In the rows, zero is written as 128.
These are runs of 7 systems, one row a step. Runs of the same system follow the same rule from any start.
E, trace 1, 10 rows:
[[134 166 130 130 115 147  88 127 140 173 140 158  79  95 102 161 123 125
  163 156 104 149 126 110  96 130]
 [131 135 134  90 136 165 120 115 146 139 122 125 162  97 131  88 118 180
  164 128 116 148 163 119 103 129]
 [155  98 122 115 144 140 135 153 137 123 140 111 159 150 160 118 119 134
  105 106 158  96 174 139 168 149]
 [132 142 107 154 117  95 114 163 135 143 137 140  91 136 110 169 114 107
   83 141 139 116 151 134 143 146]
 [ 99 158 121 129  87 121 116 125 147 142 108 141 109  90  97 123 129 141
  110 139 108 156 132 122  96 102]
 [140 115 145  94 110 167 138 115 134 135 118 134 166 118 142  72 149 136
  130 106 129 133 133 120 137  99]
 [169 112 128 141 152 131 149 136 123 145 133 150 145 150 145 135 115 105
  118 123 135 113 130 126 184 139]
 [136 141 111 164 137  91 127 132 129 120 121 134 102 113 109 165  93 140
  106 144 100 150 123 125 129 131]
 [117 130 128 122 105 128 115 122 136  94 122 110 126  94 133 112 135 153
  114 111 117 159 124 133  86 103]
 [143 118 136 117 128 161 130 134 116 126 137 123 149 147 172  96 159  97
  127  96 154 119 126 132 126 115]]
L, trace 2:
[[151  92 110 110 130  76  82  68 165  40 167  94 178  96 162  97  50 200
  121  97 113 150 174 119  59  95]
 [ 97 117  92 112 120 141  61  89 149  77 159 103 185 119 172  45 168  80
   74  60 150  82 169 153  92 124]
 [ 77 179 105 113 118 161 129 160 130 203 155 138 142 153 151  91 190  41
   95 118 192  83 185 133 115 151]
 [107 181 125  88 145 146 213 150 125 229 124 166 146 161 109 117 123 112
  144 199 147 142 162 104 145 154]
 [146 131 122 112 168 120 201 110 134 122  83 169 164 137  67 111  96 161
  121 194  66 158 102 117 189 151]
 [141 109 108 183 134 127 120 128 138  62  90 142 103  86  84 146 140 130
   70 137  48 146  73 142 178 128]
 [131 112 145 179  84 166  86 158 121 120 133 126  61  69 137 174 175 122
  120 101  98 150  96 132 117  85]
 [166 108 187 122  97 155 110 135 106 164 137 120 103 125 172 149 133 147
  195  82 164 134 111 116 104  75]
 [178 122 149 115 153  85 120 105 124 134 118 112 152 170 159 127  74 149
  173  71 185 104 135 124 123 133]
 [109 145  84 144 155  54 114 104 141 105 145 112 152 147 142 132  71 126
  105 115 153 112 172 133  95 150]]
V, trace 3, 10 rows:
[[212 111 162  29 112  86 156 112 127 133 181 143 157 236 135 111  65 112
  140 158 212 120 141 119 119 119]
 [179 149  73 131 192 105 188 150 151 101 148 148 169 135 126 118  75 127
   45 189  85 182 159 123 160 180]
 [ 35 140  89 194 148 151 167 148 133 158  90 127 146  43 120 135 153 169
  116 142  57 139 168 122 150 146]
 [ 55  84 175 122  46 175 118 134 116 176 118 133 116 111 118 125 191 127
  158 111 148  78 135 118 145  68]
 [204 119 160  98  77 124 103 116 127 124 143 171  99 178 100 124 134  65
  102 125 159 120  77 132 145  82]
 [185 163 111 151 175  69 144  96 123  94 116 157 130 130 119 137  63 125
  120 142  84 189  70 123 112 129]
 [ 78  96 114 166 168 114 144 103 116  93 139  87 160  91 167 137  99 190
  175 122  84 140 142 121 103 126]
 [ 75  69 126 133 108 153 108 144 130 102 161  91 144 128 164 116 171 117
  103  94 155  68 170 142 144 118]
 [137 177 109 128 108 116 101 147 132 143 121 145 107 156 116 110 159  50
   60 107 171 115 127 143 121 138]
 [123 206 123 114 153 113 152 104 115 165 102 149 120 139 100 114 110 116
  161 153 127 170  88 123  84 147]]
K, trace 4 (10 x 26):
[[ 65 116 121 163 118 132  45  57 127 122 118 141 128  83 102 134 150 117
  190  97 101  67 113 132 113 116]
 [136  70 145 118 140 148 107  69 110 124 216 145 163 141 170 125 124  87
  202 136 120  93 116 106 128  98]
 [193 122 128 133 166 121 145 159 108 122 199 105 119 163 211 152 104 102
  137 117 158 158 133 124 102 138]
 [ 95 178 101 136 143  92 144 167 131 116 121  74 113 129 157 134 113 157
  102 117 157 174 152 137  59 153]
 [ 43 143 120  78  99 134 153 127 141 111 100 109 158 135  93  74 155 146
  101 148 138 131 148 141  91 121]
 [120 124 135  83 109 175 147 137 128 154 124 163 146 161  94  93 182  82
   99 160 139 100 125 128 177 133]
 [167 155 125 155 151 149 137 162 125 172 116 168  87 131 102 172 133  99
  128 162 106 135 111 121 181 161]
 [141 127 135 155 149 111 133 122 130 114  92 123 105  95 100 176  89 188
  163 144  85 160 104 121 136 137]
 [146  77 155 110 111 119 102  95 135  77 101 107 144 132 117 115 113 183
  145  92 132 113 117 140 138 101]
 [162 115 130 121 110 129  62 122 138 125 141 124 126 144 146 117 137  92
  114  70 169  78 146 139 128 127]]
Y, trace 5 (10 x 26):
[[133  19 141 164  88  66 115 107 134  80 164 111 138 123 152 179  71 171
  115 100 124  89 156 122 160  65]
 [161 101 123 139  83 129  59 117 126  54 200 134  88 128 143 138 148  62
   66 127 117 137  89 140  99  84]
 [ 81 200 105 126 130 154  92 115 123 136 166 124 105  96 152 103 169  75
  144 132 118 170 111 125  31 126]
 [ 78 156 128 105 140 141 161 128 120 199 141 117 173 138 176  93 129 136
  178 112 174 119 183 107  87 128]
 [158 115 136  88 125  93 169 148 132 157 125 137 168 198 134 113 101 117
   95 123 196  97 163 130 166 133]
 [146 148 125 106 125  96 168 147 124 101 105 148 107 176  67 134 122 102
   68 179 126 151  82 138 156 147]
 [ 80 127 130 140 147 157 169 130 112 108  98 127 123 105  95 133 159 147
  145 181  67 163  76 126 143 130]
 [113  80 146 154 149 176 126 121 118 126 100 115 162 100 153 118 157 150
  169  84 107  92 122 131 174 120]
 [170 118 133 154 138 104  66 112 132 114 100 129 114 133 138 143 113 127
  133  53 155  85 115 147 146 136]
 [139 151 123 137 129  75  86 111 128 103 148 123  89 132 115 169  81 137
  142 140 128 152 109 130  69 132]]
H, trace 6 (10 x 26):
[[190 110 101 116 165 139  96 101 156  81 165 145 161 121 129 107  96 140
  106 140  91 130 148 128 151 153]
 [110 140  85 180 155 131  95 158 146 122 105 106 119  89 136 147 137 145
   94  95 112 105 167 146 138 169]
 [ 85 118 156 151  82 126 120 139 123 159  99 111 107  97 138 143 135 160
  150  84 148 122 136 121 105  81]
 [173 107 162  89 102 118 132 101 131 134 153 138 150 154 149 102 103 124
  143 109 165 130 128 111 109  79]
 [167 171  94 112 162  97 121 116 142 127 138 154 147 158 120 107  98  89
   87 136 139 122 138 130 126 162]
 [ 62 171  88 156 137 118 122 128 131 139 122 132 116 100 101 135 144 110
  105 160 102 131 137 134 108 154]
 [ 80  90 137 131  90 153 151 134 120 121 159 117 125 104 149 134 159 133
  135 146 105 145 122 117 114  80]
 [190  92 146 118 133 139 163 153 117 108 142 124 137 157 163 123 123 119
  107 118 139 148 107 130 156 107]
 [162 168 119 147 165 101 134 132 125 132  67 143 119 141 105 132 108 126
  115 111 124 138  98 138 150 161]
 [ 79 138 120 137 131 112 106  85 129 123 108 131 123  98  92 132 123 148
  167 132 100 121 112 127  99 124]]
Y, trace 7, 10 rows:
[[101  57 125 191 149 109 163 106 101 125 160 134 150 123 165 166 114 111
  154 129  98  94 118 116 179 105]
 [132  96 114 187 132 105 109 147 111  76 136  98 109 135 170 150 148  85
   77  74 140 112 100 156 140 119]
 [100 161 129 132 115 101 100 114 116  87 114  91 101 124 136 121 137 126
  130  96 146 160  80 149  49 114]
 [ 93 120 146  81 128 125 128  82 116 122 161 111 158 144 145  99 116 142
  201 142 146 130 126 116  65 105]
 [129 103 120  89 146 135 129 118 128 139 184 135 161 181 143 111 130  85
  138 147 161  74 160 123 148 149]
 [121 166 105 129 141 120 133 171 123 134 123 127  96 172 104 148 150  79
   81 153 154 113 124 150 143 178]
 [ 95 159 137 121 135 140 174 173 115 134  84 100  95 133 110 147 144 164
  131 153 127 175 104 136 116 142]
 [141  90 155  97 140 166 157 129 128 109  96 113 169 126 137  95 129 186
  160 116 119 133 124 125 154 118]
 [171 106 128 120 142 131  77  95 142  97 109 149 147 137  99 112 119 119
  124 108 121  79 119 141 175 145]
 [119 152 113 157 133 103  73 118 133 125 128 145  79 116  87 176 116 120
  140 147 109 114 114 130 113 152]]
V, trace 8 (10 x 26):
[[180 105 141 106 113 170 134  88 166 137  89 179 195  61 104  65 101 193
  137 119  59 149 153 104 168  88]
 [137  73 123 147  84  95  88  74 166 127 119 170 167  82 103 123  81 163
  109  94  96  77 187 107 170  77]
 [132 115 114 172  79  63 121 106 139 157 167 163 136 105 157 152  71 107
   95  97 140 119 174 101 108  62]
 [127 137 121 147 126 113 178 106 117 160 166 153 180 116 198  91 116  83
  113  98 134 158 142 100  99  66]
 [107 123 114 122 151 123 176  82 116 124 113 149 215 140 145  53 138  92
  112 110 122 112 120 124 151 107]
 [ 64 120 104 133 131  76 156  87 130 113 101 146 165 156  79 109 122 108
  102 149 128  85 122 139 159 128]
 [ 59 124 114 139 112  82 160 118 114 134 158 142 115 142  96 163 121 101
  116 191 114 125 120 122 123 116]
 [101 110 131 148 124 152 165 139 101 134 173 137 115 131 152 156 163  80
  142 169 106 147  92 116 136 110]
 [135 108 139 154 139 147 145 133  99  99 110 128 121 143 140 131 169  95
  123 116 116 131  63 141 159 120]
 [115 130 136 142 127 100 120 114 115  81  79 110 108 136 103 135 135 133
  120 106 124 133  66 152 120 123]]
D, trace 9:
[[113 170 123 108 112 163 161 212 140  88  35  94  95 129  71  98 185 159
   32 138 129 175 104 169 141 159]
 [ 76 158 129 107  99 162  38 111 156 127  55 117  95  89  46 112 163 175
  155 117 114  97 134 150 107 155]
 [180  83 146 100 105 187  24 103 159 148 163 153 123 100 116 129 127 145
  169 118 119  62 181 118 164 130]
 [216 117 105 147 140 160 117 187 153 148 160 136 133 117 177 145 108 125
   65 101 132 125 203 121 179 151]
 [108 177  90 145 149 113 159 184 148 144 103  86 146 105 161 114 112 169
   75 103 140 170 197 137  97 155]
 [ 50 144 126  75 103 114 127  97 148 127 112 101 171 130 117  68 125 170
  144 121 161 118 171 131  70 117]
 [128 116 136  79  84 113 106  80 144 145 148 173 159 158  90  86 122  89
  116 138 153  75 149 120 143  95]
 [170 146 104 167 120  94 141 123 140 171 127 201 130 116 114 147  94  86
   81 140 101 128 137 110 168 112]
 [119 130 113 181 148 108 171 128 128 135  99 131 141  72 139 144  91 175
  131 122  76 176 135 106 131 104]
 [103  71 154 123 110 121 156 114 116  75 109  84 155 124 151 108 129 178
  142  91 133 134 110 135 121  77]]
L, trace 10, 10 rows:
[[176 121  97 103  92 111 122 145 162 122 228 151 149 142 169 112  99  82
   36 144 150 135 204 115 108 102]
 [149 197  88 107 170 184 149 146 140 154 153 140 181 102 181  48 152  95
   99 122 111 185 170 120  87 146]
 [ 71 172 119 129 154 155 189 118 120 177  47 149 183 114 114  65 167 118
  131 111 123 122 122 127 153 141]
 [110 133 134 149 103  91 178 126 120 161  68 177 120 150  58 146 127 103
   98 153 125 107  96 125 195 116]
 [181 125 129 159 112 107 133 135 130 125 147 170  83 115 102 179  98 110
  102 173  80 175  90 113 145 102]
 [167 115 140 162 144 155 124 125 114  98 151 125 114  81 172 141 129 139
  155 112  80 187  80 119 105  97]
 [121 105 153 155 132 134 119 122 102 106 100  91 129 116 174 123 150 140
  160  49 148 124  91 141 116  99]
 [116 140 141 130 109  77 112 131 113 141 111 107 109 173 137 142 110 122
  129  80 197  97 126 141 100 114]
 [121 156 118 101 125  79 116 104 135 136 168 134 127 160 125 135  82 112
  133 153 160 133 146 121  73 130]
 [105 127 102 103 162 126 135  89 134 104 178 136 172 135 141  93 117 104
  137 166 109 133 134 119 104 138]]
E, trace 11, 10 rows:
[[165 150 145  87 124 170 146 164 143 162 105 153  97 120  68 141 127 165
  136 190 103 166 131 116 151 149]
 [179 138 136 106 141 149 104 132 154 106  64 124 139 108  97 103 115 197
  114 103 112 140 138 146 157 155]
 [175  93 121 152 120 145  64 132 145 102 125 126 131 107 142 129 130 129
   96  73 126  85 153 145 165 129]
 [149 129 114 169 118 145  86 150 139 161 175 148  92  90 157 162 133  94
  112 118 117 126 159 114 122 118]
 [131 167 130 132 118 144 142 148 141 182 131 134 117  94 145 128 116 150
  140 128 124 170 168 103  85 110]
 [140 136 130  95 125 122 162 133 141 149 111 121 171 138 149  87 102 161
  114  97 163 137 172 122 117 117]
 [147 123 112 127 126  87 136 128 138 124 129 143 152 163 132 114 108 100
   72 114 158 104 148 134 151 128]
 [104 143  99 159 113  93 129 118 132 123 131 159 120 118 103 134 126  87
   77 147 102 134 117 125 129 119]
 [ 99 127 127 138 110 146 151 116 120 122 114 139 137  93 126 109 151 132
  114 135  96 160 108 122 122  90]
 [147 104 156 126 132 150 165 136 107 125 111 126 150 139 155 113 144 130
  145 109 137 142  98 123 149 103]]
K, trace 12, 10 rows:
[[118 152 136 149 140 148 161 151 104 132 127  92 150 115 208  88 163 112
  125  65 151 169 108 133  83 102]
 [ 54 170 124 138 132  94 171 123  97 146 102 112 132 164 137 111 151  88
  133 115 169 126  98 132  93 124]
 [ 70 137 116 109 122 107 158 115 109 101 150 138 119 167  88 128 152  79
  111 195 123 133  82 133 119 131]
 [139 117 122 118 141 169 149 154 121  87 142 128 112 139 111 130 165 113
   97 178  92 154  87 142 161 146]
 [144 123 140 144 151 173 131 172 113 123  87 103  97 122 129 147 161 149
  138 112 116 137  97 143 159 154]
 [111 131 156 131 127 126  99 118 118 133  86 110  99 132 103 149 128 165
  188 107 143 109 101 136 123 135]
 [135 119 138  94 124 116  77  78 129 105 139 134 126 152 104 124 111 124
  171 132 143 100 110 130 110 131]
 [161 122 111 108 158 139  88 113 136 103 176 128 142 147 147 120 118  99
  130 130 136 106 146 132 122 161]
 [124 135 105 137 161 142 122 156 135 135 157 109 130 118 165 140 125 135
  130 131 132 128 180 127 116 164]
 [ 95 136 131 109 117 132 155 153 138 153 129 105 131 120 135 125 122 172
  140 143 146 144 166 121 102 129]]
H, trace 13, 10 rows:
[[ 87 185 117 115 107  59 119 117 134 161 110 125 108 156  96 139  92 124
  124 133 178 121 145 128  73 133]
 [ 89 162 120  78  96 133 126 112 137 128 177 135 130 133 121  95 139 106
  127 178 132 163 136 117  54 108]
 [134 127 108 115 139 176 152 150 122 115 190 136 146 139 170  94 172  62
   87 160 118 150 131 128 133 129]
 [126 133 120 173 148 142 180 167 105 153 102 143 121 133 136 142 159  91
   90 136 109 136  99 132 183 144]
 [106 113 152 150 122 114 170 116 115 132  75 143 120 116  82 150 121 158
  150 144  96 142  81 120 161 101]
 [152  82 143 109 134 121 116  88 131  66 132 119 142 132 116 124  99 170
  157 139  99 132  95 130 134 110]
 [170 122 112 135 168 127  76 130 139  77 139 105 118 130 147 141 110 143
  125 102 124 121 138 144 126 170]
 [108 162 124 160 142 131  91 150 130 155 108 100  99 110 146 151 128 139
  148  81 149 115 154 130  96 153]
 [ 96 125 155 105  98 134 131 115 117 174 133 122 135 130 145 116 131 137
  179 103 163 114 149 109  93  92]
 [146 123 132  78 121 117 147 112 129 140 163 143 158 180 136 102 115  98
  118 143 164 114 142 125 127 122]]
D, trace 14:
[[192 140 163  72  97 123  93 102 127 147 164 145 123 172 152 105 110  94
  154 102 189 130 117 119  81  91]
 [195 165  94 124 172  86 121 103 138 109 154 165 141 164 115 120  82  84
   92 158 118 145 119 125 128 162]
 [ 67 122  84 176 171  98 169 119 124 125 131 129 152 115 117 149 106 130
  122 170  83 123 140 124 153 157]
 [ 56  88 150 139 100 143 176 142 109 147 133 111 135 120 148 143 157 145
  157 139 129 127 130 115 133  85]
 [153 129 169 101  81 147 142 142 113 133 118 134 102 146 132 113 158 115
  123 113 157 156  88 128 111  77]
 [182 167 126 123 142 115  95 111 131 104  96 148 109 134  89 119 116 115
  116 120 119 152  79 139 118 147]
 [120 115 109 155 169 119  91 102 133  96 122 126 130 115 110 150 107 140
  152 135  88 104 123 134 149 166]
 [107  82 127 152 129 149 125 149 123 126 167 108 128 126 161 159 139 130
  140 131 126 104 153 123 151 128]
 [133 141 137 124 115 153 146 176 120 146 148 107 108 139 167 127 153 112
  107 112 159 153 139 131 104 113]
 [135 182 125  93 139 132 127 129 129 132 112 126 130 139 119  91 132 126
  128 126 143 161 117 132  85 144]]

Which system made each of these runs?
trace 15:
[[133 181  89 162 113 137 106 150 150 143  74 181  92 107  61 126 174  71
   38 135  96 132 108 146 176 147]
 [ 89 106 119 193 144 157 126 103 121 132  98 169 124  53  90 152 146 137
  156 156  31 121  93 114 183 121]]
 | K
trace 16 (2 x 26):
[[104  65 146 181 147 104 159 122 111 103 113  92 137  97 167 175  86 200
  178 101 103 134 119 117 141  96]
 [120  68 159 123  92 117 128 146 107  66 154  72 113 154 175 136 146 134
  110  91 168 135 102 146  98  80]]
 | D
trace 17 (2 x 26):
[[ 76 131 118 127 124 144 111 112 140 140 129 153  96  97  55 156 138 149
  158 206  74 122 126 118 142 150]
 [143  64 155 123 108 205 132 146 134 143 143 146 127  92 126 139 160 152
  146 148  86 125 138 112 183 101]]
 | D
trace 18:
[[208  94 163 137  90 135  89 149 146 129 103 171  48 119  50 201 110 153
  120 165  95 122  98 122 207 118]
 [201 107 152 185  96 104 111 151 128 111 123 131  62  71 142 201  80 181
  127 106  83 196  97 115 114  75]]
 | V
trace 19 (2 x 26):
[[173 104 102 103 146 145 117 146 167  81 170 124 154 122 131 118  97 160
   82 159 100 143 178 130 152 157]
 [ 81 123  90 148 128 143 153 168 143 124 113 108 155 114 135 108 159 126
   53 120 125 111 181 145 161 147]]
 | D
trace 20:
[[109 141 165 119 136 123 173 129 108 129  65  93 132 131 137 119 126 187
  179 101 146 167  93 130 102 112]
 [141 114 151  83 134 125 102  74 114  86 128 121 152 170 128  86 131 110
  170 106 160 108  81 138 109 120]]
 | H
trace 21, 2 rows:
[[192 198 126 133 103  98  81 176 151 209  95 149  68 126 109 173  89 138
  106  92 179 120 184 123 116 153]
 [184 155 131 112 121 101 174 161 146 154 141 141 108 117 122 161  54 185
  114 179 110 218 152  99  93 108]]
 | Y
trace 22 (2 x 26):
[[133 121 117 130 158 132 179 183 130 194 172 127 136 160 174 163 102 130
  132 153 165 113 207 112 154 164]
 [107 175 112 113 111  59 158 167 154 149  91 118  98 149  78 158  76 170
   77 163 152 155 169 132 107 146]]
 | E
trace 23, 2 rows:
[[175 149 156 126  39 134 103 145 131 182 144 169 105 117 161 110 149  72
   81  73 169 148 130 108  96  43]
 [184 168 116 139 126 102 159  89 134 197 148 217 163 123 134 100  88  59
  105 137 112 155 132  88 133  89]]
 | H
trace 24, 2 rows:
[[173 143 117 129 129 115 115 139 135  82 138 136  88 137  99 152 113 120
   81 163 100 174  82 136 119 133]
 [123 117 112 144 151 157 108 133 136  79  92 110 137  88 126 111 152 158
  107 105  87 136 114 151 138 145]]
 | K
trace 25, 2 rows:
[[117  60 152 136 142 205 172 110 120 108 122 124 188  65 164  90 150 185
  182 124  55 156 114 109 149  85]
 [184  46 143 148 161 114 131 119 117  63 106 107 176 169 162 118 115 138
  105  58 149  78 115 153 208 129]]
 | H
trace 26:
[[139 134 138 146 158 218 106 187 109 154 153  80  97 110 204 138 191 117
  176  89 149 137 126 136 108 157]
 [ 93 132 167 106 142 121 162 152 118 180  70  87 131 147 132 138 118 196
  196  93 189 108 153 130 121 144]]
 | L
trace 27:
[[ 53 171 135 168 148  92 112  55  85 131  99 106 146 105 167 100 144 103
  212  51 139 139  57 131  36  95]
 [ 95  85 151  62 156 107 125  65 106  83 172  88 180 214 159  88 121 109
  196 116 193  72 108 146 100 135]]
 | V
trace 28, 2 rows:
[[190 114 139 116 107  93 121 149 130 134 195 123 116 166 173 154  82 118
  117 112 177 133 164 114 103 107]
 [143 203  88 116 144  94 121 129 144 143 161 146 125 134 129 115 101  90
   86 148 140 166 151 126  74 152]]
 | E
trace 29, 2 rows:
[[125  97 161 167 109 138 131  92 125 215  65 172 162  89 125 132 116 158
  198  57 124  72 140 100 185  79]
 [168  71 176 105  59  63 164 116 129 134 108 143 145 168 127 124  79 152
  105  96 175 113 129 115 154  48]]
 | V
trace 30:
[[ 89 128  59 163 145  51 142  91 144 122 173 177 157 140  95 151  80  78
   64 193  97  91 170 117 160 149]
 [ 31 103 110 192  81 120 167 184 109 130 139 120  81 106 120 177 177 103
   67 169 103 135 121 132 143  97]]
 | Y
trace 31 (2 x 26):
[[122  74 159 162 104 137 118 137 115 189 164 162  70 122 105 229 118 134
  199 180 108  85 131 101 180 116]
 [212 101 121 186 158 181 128 201 113 115 180 108  92 108 211 179 137 114
  101 102 112 164 126 126 157 141]]
 | Y
trace 32:
[[142 113 157 108 131 173 172 160 114 166 169 119 134 135 178 136 132 139
  179 140 145 153 141 106 120 115]
 [157 175 146 104 140  99 165 151 118 156 102 116 118 164 135 130  96 143
  134 119 175 173 114 123  94 133]]
 | K
trace 33 (2 x 26):
[[138 132 100 120 102 156 165 141 159 154 115 189 159  97  93  90 138 116
   48 167  75 145 161 112 183 112]
 [181 144 124 153 121 178 142 147 135 154  95 181 126  84 120 111 158 109
   83 127  74 163 112 119 179 110]]
 | L
